In the data rows, 500 means zero.
Some points, one per row:
(749, 537, 463, 427, 315, 675, 710, 519, 517, 411, 419, 616, 514, 502, 363, 442, 664, 549, 285,
 436, 658, 612, 677, 514, 448, 653, 363, 453, 464, 526, 482, 565)
(72, 392, 525, 607, 505, 458, 267, 435, 320, 488, 269, 342, 323, 549, 336, 393, 305, 438, 344,
 239, 318, 434, 526, 274, 350, 356, 399, 372, 233, 373, 324, 672)
(438, 418, 288, 647, 539, 497, 481, 676, 688, 508, 826, 788, 546, 625, 483, 455, 696, 394, 416,
 427, 606, 573, 465, 485, 643, 513, 325, 364, 761, 573, 648, 479)
(625, 622, 652, 431, 566, 560, 684, 729, 507, 542, 591, 532, 633, 532, 381, 565, 554, 628, 446,
 626, 738, 577, 614, 527, 578, 752, 415, 533, 763, 672, 618, 409)
(434, 604, 417, 542, 811, 379, 423, 601, 289, 557, 522, 411, 450, 559, 392, 455, 383, 310, 674,
 200, 380, 362, 482, 813, 610, 396, 520, 393, 345, 348, 452, 561)
(616, 714, 995, 675, 444, 585, 554, 461, 403, 655, 516, 391, 528, 457, 642, 591, 455, 425, 587,
 419, 714, 777, 507, 539, 727, 592, 614, 430, 512, 609, 525, 698)
(458, 258, 113, 448, 412, 531, 484, 621, 342, 361, 659, 558, 543, 498, 521, 312, 664, 357, 595,
 336, 442, 228, 204, 517, 457, 287, 489, 504, 516, 651, 555, 427)
(295, 490, 420, 409, 377, 287, 349, 220, 210, 339, 429, 450, 446, 395, 541, 357, 340, 463, 525,
 444, 351, 440, 303, 421, 93, 426, 455, 526, 411, 213, 176, 346)
(306, 409, 348, 555, 243, 394, 500, 527, 461, 374, 315, 388, 324, 387, 450, 384, 430, 455, 176,
 598, 311, 568, 509, 283, 423, 487, 307, 422, 325, 321, 279, 363)
(623, 573, 239, 385, 329, 467, 543, 465, 415, 283, 506, 409, 403, 460, 629, 390, 413, 466, 541,
 665, 290, 145, 349, 449, 461, 324, 520, 586, 309, 399, 345, 290)
(629, 666, 586, 481, 470, 562, 556, 533, 195, 439, 456, 184, 410, 390, 672, 460, 445, 382, 530,
 277, 494, 549, 430, 548, 567, 618, 386, 478, 555, 272, 501, 584)
(824, 569, 420, 303, 357, 253, 533, 427, 448, 319, 322, 532, 445, 348, 208, 401, 536, 459, 339,
 333, 590, 463, 487, 563, 432, 540, 353, 478, 303, 576, 396, 419)
(318, 523, 63, 372, 347, 447, 610, 579, 242, 270, 412, 412, 371, 541, 496, 233, 431, 607, 342,
 607, 317, 335, 409, 619, 444, 526, 442, 572, 355, 333, 287, 330)
(518, 580, 306, 492, 521, 507, 472, 602, 489, 477, 801, 609, 530, 485, 402, 369, 733, 344, 415,
 285, 601, 485, 332, 728, 429, 590, 473, 386, 540, 587, 510, 490)
(457, 649, 452, 665, 728, 593, 770, 895, 291, 517, 504, 596, 572, 849, 499, 523, 677, 635, 590,
 399, 560, 623, 653, 740, 551, 636, 545, 707, 529, 483, 569, 800)
(478, 609, 949, 903, 677, 595, 456, 429, 745, 910, 772, 776, 691, 571, 673, 679, 545, 701, 668,
 827, 711, 793, 647, 500, 463, 668, 673, 608, 560, 556, 571, 673)
(410, 426, 234, 352, 436, 367, 464, 515, 540, 210, 321, 434, 226, 527, 533, 337, 490, 483, 202,
 621, 365, 343, 434, 483, 346, 499, 424, 518, 382, 314, 293, 338)
(515, 472, 668, 724, 672, 467, 468, 581, 516, 560, 347, 362, 557, 586, 548, 633, 585, 432, 561,
 449, 312, 590, 592, 307, 634, 375, 482, 660, 491, 529, 600, 681)
(378, 539, 634, 490, 605, 495, 444, 436, 581, 633, 722, 456, 576, 385, 629, 645, 636, 519, 463,
 530, 539, 707, 655, 567, 293, 744, 409, 655, 625, 148, 534, 473)
(390, 613, 457, 642, 528, 555, 373, 341, 585, 581, 542, 468, 411, 434, 643, 617, 549, 628, 416,
 731, 368, 428, 589, 511, 569, 685, 739, 595, 451, 509, 537, 461)
(403, 437, 687, 327, 405, 540, 377, 353, 622, 449, 573, 533, 330, 304, 437, 454, 470, 621, 542,
 553, 455, 441, 558, 381, 485, 517, 604, 529, 252, 623, 579, 421)
(917, 373, 348, 407, 321, 532, 624, 445, 534, 224, 204, 491, 339, 349, 276, 469, 533, 435, 388,
 309, 528, 415, 555, 234, 457, 346, 225, 597, 368, 581, 445, 384)
(311, 615, 602, 790, 721, 493, 246, 414, 390, 543, 390, 430, 367, 603, 415, 583, 394, 376, 420,
 327, 247, 640, 554, 364, 524, 554, 644, 544, 490, 623, 385, 735)
(457, 533, 246, 413, 500, 351, 477, 534, 464, 442, 547, 593, 441, 447, 494, 388, 357, 536, 480,
 619, 370, 279, 442, 740, 562, 340, 626, 481, 419, 387, 440, 293)
(284, 167, 308, 492, 331, 467, 132, 302, 601, 568, 621, 419, 506, 344, 385, 353, 544, 287, 434,
 297, 439, 238, 325, 187, 473, 210, 376, 345, 320, 604, 460, 464)
(356, 571, 640, 629, 555, 598, 513, 569, 647, 595, 640, 524, 418, 507, 731, 527, 612, 728, 487,
 877, 428, 496, 656, 530, 632, 677, 764, 723, 549, 538, 575, 424)
(620, 401, 756, 445, 525, 498, 500, 559, 654, 587, 535, 463, 612, 333, 410, 587, 442, 621, 503,
 749, 597, 480, 570, 225, 579, 456, 529, 706, 778, 756, 589, 296)
(543, 426, 487, 408, 602, 391, 539, 689, 369, 485, 589, 512, 671, 547, 348, 545, 271, 586, 762,
 617, 574, 404, 398, 639, 612, 331, 633, 511, 838, 690, 742, 385)
(565, 473, 237, 451, 555, 501, 426, 557, 154, 243, 347, 154, 399, 432, 427, 445, 445, 262, 525,
 142, 292, 268, 518, 501, 343, 370, 446, 583, 350, 352, 394, 480)
(376, 509, 568, 214, 534, 355, 352, 454, 451, 530, 527, 288, 488, 292, 313, 593, 407, 453, 346,
 539, 480, 419, 456, 278, 368, 696, 441, 429, 677, 457, 491, 180)
(278, 296, 354, 429, 415, 354, 384, 284, 397, 522, 453, 605, 450, 343, 471, 363, 263, 461, 633,
 409, 419, 374, 306, 469, 262, 207, 453, 325, 501, 51, 389, 365)
(441, 291, 146, 361, 338, 472, 394, 503, 246, 442, 598, 470, 554, 524, 571, 333, 479, 322, 554,
 295, 358, 126, 219, 333, 419, 313, 465, 404, 397, 550, 439, 406)
(673, 483, 458, 371, 366, 317, 508, 384, 513, 261, 293, 519, 340, 359, 275, 422, 503, 467, 213,
 251, 478, 520, 504, 404, 456, 611, 335, 482, 311, 537, 396, 260)
(567, 342, 117, 455, 407, 504, 413, 559, 474, 306, 665, 331, 483, 490, 440, 494, 651, 256, 282,
 287, 479, 378, 474, 236, 510, 440, 225, 473, 522, 524, 530, 414)
(661, 672, 577, 313, 592, 367, 539, 605, 258, 502, 555, 351, 622, 457, 290, 523, 434, 507, 580,
 643, 604, 400, 436, 731, 487, 653, 539, 612, 577, 728, 528, 262)
(454, 467, 340, 187, 433, 493, 516, 474, 340, 401, 440, 512, 325, 406, 474, 365, 559, 534, 647,
 340, 513, 264, 384, 671, 338, 513, 552, 670, 349, 496, 534, 371)
(479, 570, 870, 750, 674, 591, 632, 507, 933, 833, 677, 722, 825, 609, 660, 725, 688, 652, 691,
 735, 648, 884, 742, 502, 642, 667, 477, 626, 883, 357, 614, 608)
(428, 486, 539, 626, 772, 452, 476, 521, 516, 550, 327, 402, 421, 478, 438, 666, 469, 266, 441,
 196, 361, 733, 579, 432, 579, 445, 277, 374, 518, 270, 460, 602)
(592, 623, 194, 520, 535, 497, 622, 563, 543, 507, 561, 591, 515, 515, 571, 417, 427, 522, 487,
 649, 404, 397, 521, 849, 654, 438, 565, 433, 591, 452, 541, 471)
(601, 637, 579, 831, 892, 488, 641, 718, 670, 629, 572, 545, 513, 656, 535, 753, 630, 414, 500,
 358, 597, 805, 712, 543, 795, 580, 405, 553, 648, 361, 551, 727)
(590, 682, 261, 507, 497, 437, 550, 496, 388, 463, 417, 407, 447, 482, 483, 408, 469, 447, 345,
 535, 353, 364, 406, 822, 546, 696, 607, 626, 455, 506, 363, 347)
(473, 468, 532, 457, 471, 394, 515, 374, 535, 415, 412, 502, 512, 435, 464, 562, 596, 420, 324,
 439, 563, 694, 500, 397, 324, 669, 301, 590, 578, 266, 387, 358)
(565, 634, 376, 546, 402, 493, 600, 535, 543, 350, 330, 492, 502, 490, 494, 493, 555, 644, 141,
 657, 362, 611, 580, 390, 579, 609, 340, 501, 425, 441, 429, 488)
(238, 325, 536, 563, 581, 472, 340, 383, 808, 656, 613, 668, 511, 634, 570, 567, 824, 389, 446,
 497, 541, 612, 583, 420, 437, 500, 451, 274, 356, 567, 595, 667)
(305, 504, 203, 430, 588, 647, 373, 505, 385, 548, 889, 594, 616, 597, 623, 458, 702, 499, 605,
 388, 517, 228, 370, 715, 408, 617, 569, 473, 430, 475, 654, 576)
(437, 113, 428, 572, 352, 526, 307, 491, 630, 542, 632, 468, 554, 443, 526, 542, 584, 389, 373,
 472, 379, 444, 419, 152, 561, 332, 351, 377, 477, 605, 590, 486)
(675, 480, 385, 323, 449, 521, 607, 481, 580, 365, 505, 692, 568, 512, 349, 504, 500, 547, 567,
 386, 584, 475, 523, 702, 545, 408, 497, 498, 428, 675, 586, 447)
(310, 353, 499, 534, 534, 502, 534, 382, 477, 446, 438, 613, 533, 623, 701, 449, 559, 551, 682,
 645, 567, 496, 457, 569, 97, 348, 571, 596, 380, 215, 437, 561)
(353, 301, 835, 527, 520, 438, 421, 327, 794, 620, 322, 539, 546, 527, 560, 666, 448, 482, 517,
 646, 463, 737, 677, 300, 301, 534, 429, 440, 476, 242, 475, 518)
(434, 466, 561, 373, 271, 494, 629, 452, 147, 333, 213, 301, 358, 366, 459, 269, 298, 253, 209,
 219, 448, 517, 334, 370, 414, 452, 119, 215, 330, 286, 217, 599)
(486, 245, 460, 546, 440, 581, 397, 474, 756, 592, 837, 580, 677, 491, 541, 562, 768, 487, 449,
 458, 559, 413, 542, 339, 668, 463, 457, 476, 509, 760, 650, 548)
(517, 595, 617, 945, 790, 681, 412, 593, 933, 901, 999, 970, 724, 740, 617, 734, 821, 591, 766,
 660, 691, 695, 699, 643, 888, 563, 749, 411, 701, 794, 809, 837)
(592, 546, 958, 764, 649, 636, 640, 648, 655, 772, 603, 599, 673, 595, 702, 630, 445, 598, 687,
 485, 613, 779, 565, 613, 946, 442, 616, 426, 669, 624, 702, 823)
(736, 452, 781, 447, 471, 476, 554, 485, 572, 708, 454, 363, 725, 301, 390, 731, 370, 499, 605,
 688, 534, 467, 681, 390, 621, 507, 536, 587, 734, 849, 680, 377)
(148, 293, 736, 539, 486, 453, 217, 144, 653, 532, 391, 495, 369, 431, 469, 513, 464, 493, 439,
 562, 417, 620, 533, 270, 220, 365, 426, 416, 218, 255, 379, 498)
(240, 532, 673, 703, 312, 662, 538, 445, 146, 591, 392, 463, 504, 523, 566, 334, 344, 657, 556,
 362, 531, 589, 333, 410, 519, 431, 629, 366, 403, 579, 346, 814)
(293, 389, 655, 359, 418, 272, 207, 256, 486, 476, 497, 426, 457, 238, 139, 441, 246, 382, 499,
 537, 449, 324, 398, 291, 530, 217, 481, 164, 511, 591, 397, 316)
(766, 523, 676, 701, 395, 743, 717, 591, 511, 584, 437, 332, 621, 489, 771, 545, 450, 583, 711,
 442, 532, 666, 480, 404, 794, 498, 497, 559, 652, 662, 639, 728)
(454, 426, 834, 409, 552, 331, 410, 493, 729, 622, 313, 500, 561, 590, 330, 648, 476, 589, 475,
 803, 601, 581, 546, 350, 459, 530, 519, 608, 565, 649, 603, 440)
(390, 505, 362, 358, 484, 520, 565, 597, 25, 372, 444, 266, 375, 458, 711, 236, 343, 574, 764,
 287, 412, 340, 159, 643, 385, 475, 665, 502, 462, 377, 486, 516)
(495, 497, 319, 598, 618, 675, 543, 682, 583, 682, 808, 847, 678, 692, 584, 479, 691, 512, 662,
 350, 572, 464, 380, 741, 751, 492, 579, 466, 769, 668, 696, 746)
(696, 753, 538, 457, 490, 446, 599, 584, 158, 354, 500, 358, 430, 462, 557, 369, 406, 443, 515,
 247, 637, 565, 277, 781, 534, 480, 533, 388, 446, 494, 367, 625)
(755, 763, 798, 679, 669, 856, 685, 578, 509, 757, 632, 435, 727, 552, 857, 765, 612, 621, 671,
 565, 699, 721, 631, 771, 752, 824, 632, 508, 783, 554, 727, 817)
(339, 534, 844, 762, 675, 667, 550, 514, 667, 792, 534, 655, 731, 570, 603, 755, 566, 698, 717,
 778, 643, 830, 823, 447, 511, 624, 603, 554, 557, 473, 493, 686)
(496, 675, 878, 841, 644, 570, 449, 436, 729, 712, 648, 666, 744, 591, 650, 683, 575, 611, 682,
 747, 613, 823, 666, 444, 524, 620, 690, 626, 572, 535, 445, 589)
(629, 433, 479, 348, 425, 658, 629, 516, 676, 341, 264, 598, 428, 605, 452, 535, 667, 581, 546,
 540, 730, 530, 573, 634, 354, 525, 522, 689, 343, 557, 599, 530)
(244, 500, 298, 469, 593, 621, 444, 571, 319, 574, 857, 622, 602, 564, 706, 415, 672, 460, 682,
 396, 513, 276, 257, 648, 379, 549, 636, 469, 435, 471, 565, 544)
(460, 468, 426, 493, 394, 383, 451, 424, 247, 341, 363, 340, 347, 340, 404, 315, 265, 245, 435,
 123, 427, 540, 242, 356, 581, 254, 228, 302, 604, 294, 398, 575)
(346, 380, 338, 549, 598, 565, 595, 500, 553, 494, 546, 664, 620, 493, 479, 441, 400, 578, 655,
 557, 460, 553, 562, 587, 359, 352, 486, 534, 595, 261, 539, 537)
(608, 506, 811, 561, 428, 475, 479, 324, 732, 597, 425, 686, 516, 412, 333, 546, 542, 536, 439,
 568, 615, 580, 708, 481, 575, 559, 604, 502, 344, 774, 487, 495)
Here are 10 more points, each followed by its number:
(510, 449, 383, 423, 424, 342, 467, 324, 724, 361, 203, 482, 300, 514, 586, 454, 536, 396, 125,
 691, 411, 511, 538, 398, 443, 475, 329, 445, 333, 405, 364, 337) 0
(736, 344, 246, 130, 179, 512, 605, 392, 412, 268, 338, 402, 423, 312, 361, 383, 439, 496, 579,
 354, 428, 216, 341, 496, 448, 281, 408, 635, 232, 579, 452, 299) 1
(128, 127, 118, 211, 341, 276, 187, 310, 327, 262, 441, 456, 310, 486, 245, 196, 496, 171, 301,
 98, 357, 147, 166, 413, 158, 135, 303, 271, 163, 300, 362, 338) 2
(993, 626, 603, 624, 555, 802, 783, 739, 410, 488, 536, 328, 616, 636, 777, 517, 588, 615, 760,
 439, 677, 596, 497, 594, 743, 590, 493, 616, 654, 630, 714, 664) 3
(748, 644, 268, 556, 481, 649, 713, 634, 494, 455, 490, 581, 631, 642, 826, 439, 517, 804, 760,
 784, 448, 333, 558, 621, 622, 529, 815, 849, 574, 660, 596, 518) 4
(392, 507, 404, 645, 749, 337, 371, 570, 479, 438, 308, 401, 397, 544, 387, 496, 540, 204, 297,
 114, 376, 650, 513, 419, 606, 441, 255, 496, 585, 229, 435, 623) 5
(419, 456, 334, 196, 416, 244, 451, 565, 248, 431, 394, 524, 538, 414, 130, 306, 143, 441, 627,
 472, 466, 213, 232, 523, 516, 269, 528, 359, 672, 507, 470, 197) 6
(623, 522, 234, 610, 690, 558, 593, 754, 423, 360, 302, 328, 384, 598, 481, 522, 589, 367, 599,
 241, 392, 486, 563, 490, 522, 467, 431, 726, 564, 482, 608, 661) 7
(631, 733, 611, 487, 374, 456, 436, 464, 78, 490, 511, 267, 543, 441, 688, 276, 296, 413, 597,
 236, 512, 444, 325, 597, 501, 430, 580, 397, 328, 436, 346, 510) 8
(555, 626, 924, 690, 674, 517, 519, 502, 808, 708, 667, 632, 756, 475, 594, 776, 743, 589, 564,
 664, 694, 929, 814, 548, 522, 800, 518, 672, 681, 470, 492, 535) 9
Which of these numbered points is nearest to each point below, ignoring the 2 directions in which the first points spread most? Its number follows each.
(722, 416, 556, 518, 361, 532, 687, 583, 371, 372, 333, 198, 430, 501, 689, 499, 385, 495, 636,
 249, 555, 640, 383, 267, 588, 413, 313, 500, 584, 443, 479, 448) > 3
(878, 489, 294, 283, 325, 590, 584, 403, 382, 313, 394, 523, 532, 364, 475, 397, 405, 576, 628,
 382, 509, 264, 483, 508, 439, 324, 505, 556, 360, 660, 487, 423) > 1
(466, 390, 117, 364, 268, 375, 482, 471, 299, 197, 302, 305, 357, 479, 540, 230, 308, 523, 384,
 540, 216, 87, 338, 497, 412, 231, 515, 656, 338, 387, 361, 205) > 4
(232, 464, 402, 347, 564, 492, 485, 453, 286, 364, 594, 449, 517, 408, 543, 403, 536, 530, 755,
 508, 424, 432, 377, 611, 128, 577, 537, 652, 496, 165, 433, 385) > 9
(555, 418, 435, 637, 385, 497, 393, 427, 627, 471, 350, 418, 445, 445, 533, 506, 394, 653, 435,
 697, 234, 377, 505, 235, 631, 336, 600, 603, 388, 567, 542, 378) > 4
(365, 634, 755, 617, 594, 703, 477, 446, 290, 646, 606, 326, 419, 489, 748, 487, 429, 509, 760,
 366, 558, 527, 493, 593, 609, 480, 662, 475, 460, 514, 523, 626) > 8
(503, 653, 479, 431, 760, 705, 636, 595, 500, 583, 776, 595, 669, 513, 679, 601, 632, 606, 788,
 626, 514, 607, 665, 866, 315, 789, 668, 722, 590, 329, 623, 509) > 9
(421, 494, 133, 347, 378, 323, 473, 502, 496, 251, 265, 444, 240, 629, 529, 268, 523, 495, 313,
 653, 310, 332, 365, 579, 335, 419, 474, 555, 324, 328, 445, 403) > 0
(291, 461, 643, 537, 313, 474, 544, 408, 178, 508, 423, 366, 324, 389, 544, 260, 253, 409, 460,
 298, 511, 523, 288, 296, 445, 325, 492, 203, 245, 406, 237, 683) > 8
(172, 423, 509, 656, 480, 386, 250, 372, 567, 515, 755, 711, 475, 470, 503, 456, 615, 376, 317,
 456, 457, 505, 380, 330, 525, 512, 495, 353, 417, 731, 424, 659) > 2
(569, 482, 141, 425, 550, 358, 450, 573, 169, 219, 212, 172, 313, 498, 373, 373, 410, 250, 493,
 119, 192, 268, 375, 451, 397, 298, 338, 603, 280, 392, 397, 430) > 7
(510, 585, 786, 608, 483, 615, 645, 554, 696, 672, 638, 615, 746, 551, 639, 624, 602, 692, 456,
 654, 634, 842, 826, 412, 402, 677, 323, 532, 632, 311, 485, 593) > 9
(999, 634, 569, 537, 555, 718, 823, 739, 439, 426, 515, 325, 531, 555, 676, 522, 503, 487, 692,
 354, 679, 569, 541, 586, 713, 457, 400, 561, 604, 551, 596, 572) > 3
(672, 715, 633, 479, 465, 421, 634, 503, 103, 586, 438, 327, 518, 520, 711, 401, 354, 480, 679,
 261, 590, 509, 318, 662, 586, 486, 636, 408, 426, 540, 427, 620) > 8
(643, 636, 355, 675, 548, 425, 505, 538, 802, 397, 489, 693, 467, 500, 630, 531, 539, 518, 273,
 682, 440, 565, 600, 469, 747, 498, 432, 514, 701, 454, 455, 437) > 0
(630, 576, 319, 623, 640, 601, 630, 727, 276, 466, 369, 392, 529, 689, 619, 488, 461, 484, 678,
 250, 341, 373, 491, 649, 565, 461, 592, 703, 496, 575, 590, 758) > 7
(782, 591, 496, 726, 722, 595, 669, 752, 556, 477, 384, 330, 431, 584, 575, 684, 704, 313, 498,
 238, 470, 663, 762, 425, 607, 520, 389, 688, 598, 432, 576, 752) > 7
(776, 382, 567, 429, 289, 565, 490, 331, 657, 533, 281, 497, 529, 258, 369, 621, 490, 460, 520,
 463, 480, 419, 672, 289, 531, 317, 487, 511, 350, 764, 467, 525) > 1
(887, 488, 316, 286, 234, 607, 643, 464, 449, 272, 402, 525, 487, 376, 488, 470, 422, 580, 639,
 448, 505, 239, 478, 547, 460, 349, 492, 603, 318, 650, 581, 458) > 1
(437, 520, 824, 538, 556, 553, 524, 528, 469, 753, 493, 592, 634, 531, 387, 643, 301, 737, 597,
 804, 589, 648, 596, 418, 645, 629, 709, 530, 732, 773, 660, 502) > 6
(346, 263, 493, 633, 486, 423, 187, 394, 668, 693, 750, 623, 657, 468, 388, 598, 643, 349, 397,
 376, 446, 509, 487, 290, 642, 423, 410, 188, 621, 439, 513, 498) > 2
(33, 165, 328, 561, 279, 484, 296, 336, 413, 515, 606, 685, 399, 414, 365, 279, 489, 369, 298,
 341, 370, 381, 326, 256, 434, 336, 457, 209, 344, 569, 380, 582) > 2
(467, 474, 390, 449, 393, 432, 538, 462, 54, 444, 391, 361, 492, 502, 560, 292, 243, 346, 728,
 160, 552, 367, 183, 536, 529, 209, 499, 203, 404, 283, 447, 510) > 8
(638, 565, 349, 597, 631, 556, 653, 729, 307, 355, 383, 330, 528, 640, 487, 531, 519, 429, 706,
 337, 358, 363, 497, 662, 495, 402, 536, 747, 432, 477, 548, 577) > 7
(582, 596, 435, 702, 867, 443, 493, 681, 549, 413, 418, 503, 350, 640, 435, 630, 510, 346, 410,
 204, 372, 746, 587, 503, 707, 583, 336, 500, 589, 409, 531, 714) > 5
(638, 470, 464, 403, 427, 561, 609, 496, 591, 445, 493, 824, 481, 489, 381, 467, 517, 602, 698,
 477, 588, 411, 511, 714, 603, 384, 606, 563, 557, 579, 567, 480) > 1
(744, 523, 419, 453, 301, 648, 643, 585, 292, 239, 393, 254, 430, 513, 550, 385, 324, 450, 556,
 198, 533, 409, 330, 493, 590, 357, 305, 431, 422, 456, 515, 477) > 3
(513, 546, 770, 456, 533, 234, 357, 501, 499, 618, 411, 422, 533, 383, 198, 645, 281, 480, 445,
 667, 506, 577, 442, 316, 514, 565, 608, 475, 614, 805, 447, 273) > 6
(630, 655, 928, 784, 697, 658, 609, 478, 919, 838, 811, 785, 868, 579, 599, 928, 621, 603, 690,
 692, 683, 940, 841, 575, 716, 680, 564, 449, 811, 411, 645, 657) > 9
(326, 427, 440, 484, 404, 281, 367, 250, 478, 297, 304, 396, 364, 288, 362, 509, 395, 383, 177,
 428, 381, 690, 475, 126, 193, 660, 193, 461, 475, 193, 286, 288) > 9
(267, 391, 742, 456, 450, 528, 498, 470, 383, 607, 325, 562, 650, 467, 283, 570, 278, 554, 562,
 679, 502, 498, 492, 345, 501, 479, 606, 473, 595, 695, 532, 467) > 6
(781, 701, 460, 713, 785, 694, 779, 861, 414, 550, 530, 468, 610, 767, 746, 670, 683, 682, 921,
 427, 452, 520, 593, 733, 677, 555, 786, 928, 592, 569, 713, 855) > 7
(732, 512, 371, 353, 338, 581, 719, 527, 62, 327, 385, 173, 509, 453, 537, 352, 314, 495, 696,
 198, 454, 293, 332, 492, 509, 331, 472, 481, 491, 534, 507, 580) > 3
(314, 393, 504, 390, 572, 264, 296, 423, 436, 228, 113, 118, 172, 522, 331, 436, 539, 80, 61,
 97, 309, 472, 488, 307, 209, 403, 80, 365, 171, 101, 285, 390) > 5
(539, 681, 829, 717, 437, 491, 388, 365, 408, 559, 550, 329, 477, 529, 551, 502, 371, 505, 464,
 350, 556, 683, 396, 426, 643, 497, 570, 313, 378, 691, 376, 684) > 8
(606, 669, 515, 769, 840, 459, 600, 759, 577, 574, 514, 518, 544, 640, 433, 708, 630, 340, 467,
 312, 462, 755, 748, 582, 749, 524, 354, 560, 684, 386, 562, 693) > 5
(671, 654, 334, 648, 570, 516, 645, 636, 702, 468, 598, 709, 506, 614, 610, 462, 491, 575, 443,
 700, 560, 550, 575, 743, 827, 534, 594, 647, 695, 596, 615, 451) > 0
(934, 503, 445, 294, 297, 611, 675, 518, 648, 233, 345, 493, 440, 335, 390, 487, 533, 510, 416,
 422, 609, 354, 632, 508, 459, 410, 326, 573, 385, 629, 522, 406) > 1
(399, 358, 473, 604, 580, 464, 310, 429, 379, 415, 380, 270, 439, 404, 379, 542, 448, 367, 485,
 281, 263, 393, 556, 312, 463, 275, 544, 606, 216, 484, 443, 643) > 7
(403, 470, 744, 592, 334, 424, 370, 262, 257, 572, 277, 183, 454, 332, 527, 400, 280, 366, 387,
 280, 462, 561, 334, 368, 556, 374, 493, 250, 384, 525, 298, 601) > 8
(916, 471, 592, 367, 284, 500, 618, 480, 758, 396, 364, 534, 604, 378, 401, 612, 635, 483, 461,
 484, 567, 502, 773, 263, 610, 544, 349, 595, 412, 709, 562, 414) > 1
(676, 332, 624, 531, 289, 677, 449, 350, 682, 495, 307, 634, 430, 417, 501, 519, 458, 633, 586,
 550, 516, 413, 625, 273, 536, 416, 619, 632, 315, 821, 529, 517) > 1
(392, 508, 818, 347, 498, 482, 501, 509, 414, 764, 527, 490, 644, 438, 285, 585, 357, 572, 521,
 796, 622, 472, 541, 419, 544, 601, 532, 401, 626, 742, 542, 463) > 6
(211, 306, 172, 361, 528, 294, 286, 384, 149, 235, 284, 277, 287, 321, 266, 302, 187, 155, 452,
 5, 188, 289, 262, 624, 344, 224, 308, 230, 326, 163, 303, 554) > 5
(506, 583, 408, 325, 362, 370, 553, 389, 8, 232, 365, 212, 332, 408, 416, 244, 279, 285, 495,
 136, 488, 479, 138, 639, 426, 320, 444, 336, 353, 412, 265, 438) > 8
(495, 357, 691, 541, 301, 661, 550, 397, 633, 549, 326, 686, 565, 370, 444, 485, 507, 650, 383,
 535, 611, 594, 683, 344, 516, 494, 539, 418, 324, 739, 486, 573) > 1
(400, 569, 414, 299, 430, 537, 443, 489, 0, 386, 400, 243, 333, 483, 782, 250, 224, 498, 693,
 241, 444, 330, 144, 606, 346, 437, 581, 458, 396, 272, 458, 542) > 8
(643, 497, 372, 633, 580, 346, 460, 445, 749, 427, 472, 505, 481, 558, 538, 502, 427, 518, 264,
 706, 363, 530, 593, 402, 746, 477, 384, 382, 588, 446, 472, 377) > 0
(524, 532, 506, 494, 445, 328, 438, 395, 816, 474, 366, 461, 348, 589, 556, 531, 615, 478, 240,
 805, 412, 536, 647, 446, 494, 436, 480, 404, 332, 472, 475, 477) > 0
(745, 516, 464, 319, 460, 622, 666, 556, 707, 426, 295, 617, 413, 588, 425, 496, 615, 539, 626,
 531, 703, 548, 595, 656, 436, 484, 501, 688, 378, 581, 542, 548) > 1
(570, 541, 492, 321, 606, 378, 507, 660, 392, 580, 678, 454, 633, 400, 124, 500, 316, 473, 702,
 592, 609, 335, 395, 762, 608, 351, 577, 385, 774, 581, 508, 190) > 6
(741, 594, 581, 665, 593, 562, 696, 547, 458, 533, 508, 420, 512, 615, 646, 546, 390, 481, 545,
 250, 655, 718, 495, 616, 722, 477, 487, 278, 739, 542, 587, 726) > 3
(573, 576, 467, 462, 458, 532, 605, 512, 146, 536, 434, 424, 472, 529, 648, 262, 236, 531, 810,
 174, 482, 395, 254, 563, 666, 244, 581, 315, 494, 371, 470, 541) > 8
(133, 284, 405, 559, 342, 436, 323, 411, 408, 508, 513, 612, 537, 549, 332, 437, 602, 347, 207,
 391, 429, 518, 416, 221, 452, 456, 288, 248, 414, 493, 426, 620) > 2
(416, 523, 713, 577, 304, 457, 425, 337, 273, 471, 394, 274, 437, 380, 489, 371, 286, 455, 515,
 302, 413, 596, 272, 321, 570, 428, 549, 305, 368, 540, 351, 592) > 8
(616, 577, 256, 657, 617, 487, 615, 493, 757, 398, 537, 606, 406, 532, 573, 484, 506, 483, 233,
 615, 482, 525, 564, 567, 702, 495, 469, 481, 646, 459, 456, 456) > 0
(839, 636, 225, 550, 488, 574, 719, 705, 500, 369, 557, 547, 507, 657, 691, 458, 591, 639, 565,
 755, 434, 299, 570, 713, 644, 521, 696, 684, 529, 682, 608, 520) > 4
(584, 691, 935, 801, 974, 614, 570, 622, 880, 860, 414, 590, 512, 786, 605, 824, 782, 514, 682,
 549, 568, 766, 873, 718, 658, 627, 728, 631, 486, 533, 656, 966) > 7
(221, 277, 452, 645, 450, 371, 171, 411, 629, 621, 629, 615, 568, 471, 307, 426, 553, 342, 345,
 345, 345, 530, 346, 227, 608, 302, 383, 176, 600, 510, 577, 478) > 2
(349, 444, 293, 579, 614, 552, 533, 689, 592, 552, 849, 794, 633, 750, 461, 465, 732, 461, 546,
 351, 601, 474, 400, 627, 631, 403, 438, 447, 738, 564, 662, 552) > 2
(185, 381, 258, 403, 553, 278, 316, 466, 220, 239, 106, 210, 158, 560, 364, 324, 315, 265, 362,
 105, 200, 339, 286, 535, 195, 313, 397, 371, 206, 203, 241, 547) > 5
(510, 434, 415, 597, 533, 390, 479, 542, 429, 389, 156, 181, 392, 434, 480, 588, 442, 252, 384,
 178, 270, 476, 572, 213, 536, 431, 267, 536, 486, 339, 353, 530) > 7
(287, 618, 745, 758, 759, 678, 584, 645, 499, 645, 501, 524, 458, 681, 540, 625, 594, 563, 534,
 516, 542, 705, 671, 546, 611, 572, 632, 515, 457, 526, 495, 898) > 7
(419, 647, 512, 634, 646, 613, 634, 721, 151, 522, 368, 455, 548, 661, 439, 505, 491, 447, 667,
 307, 438, 445, 587, 782, 454, 532, 513, 575, 420, 389, 442, 777) > 7
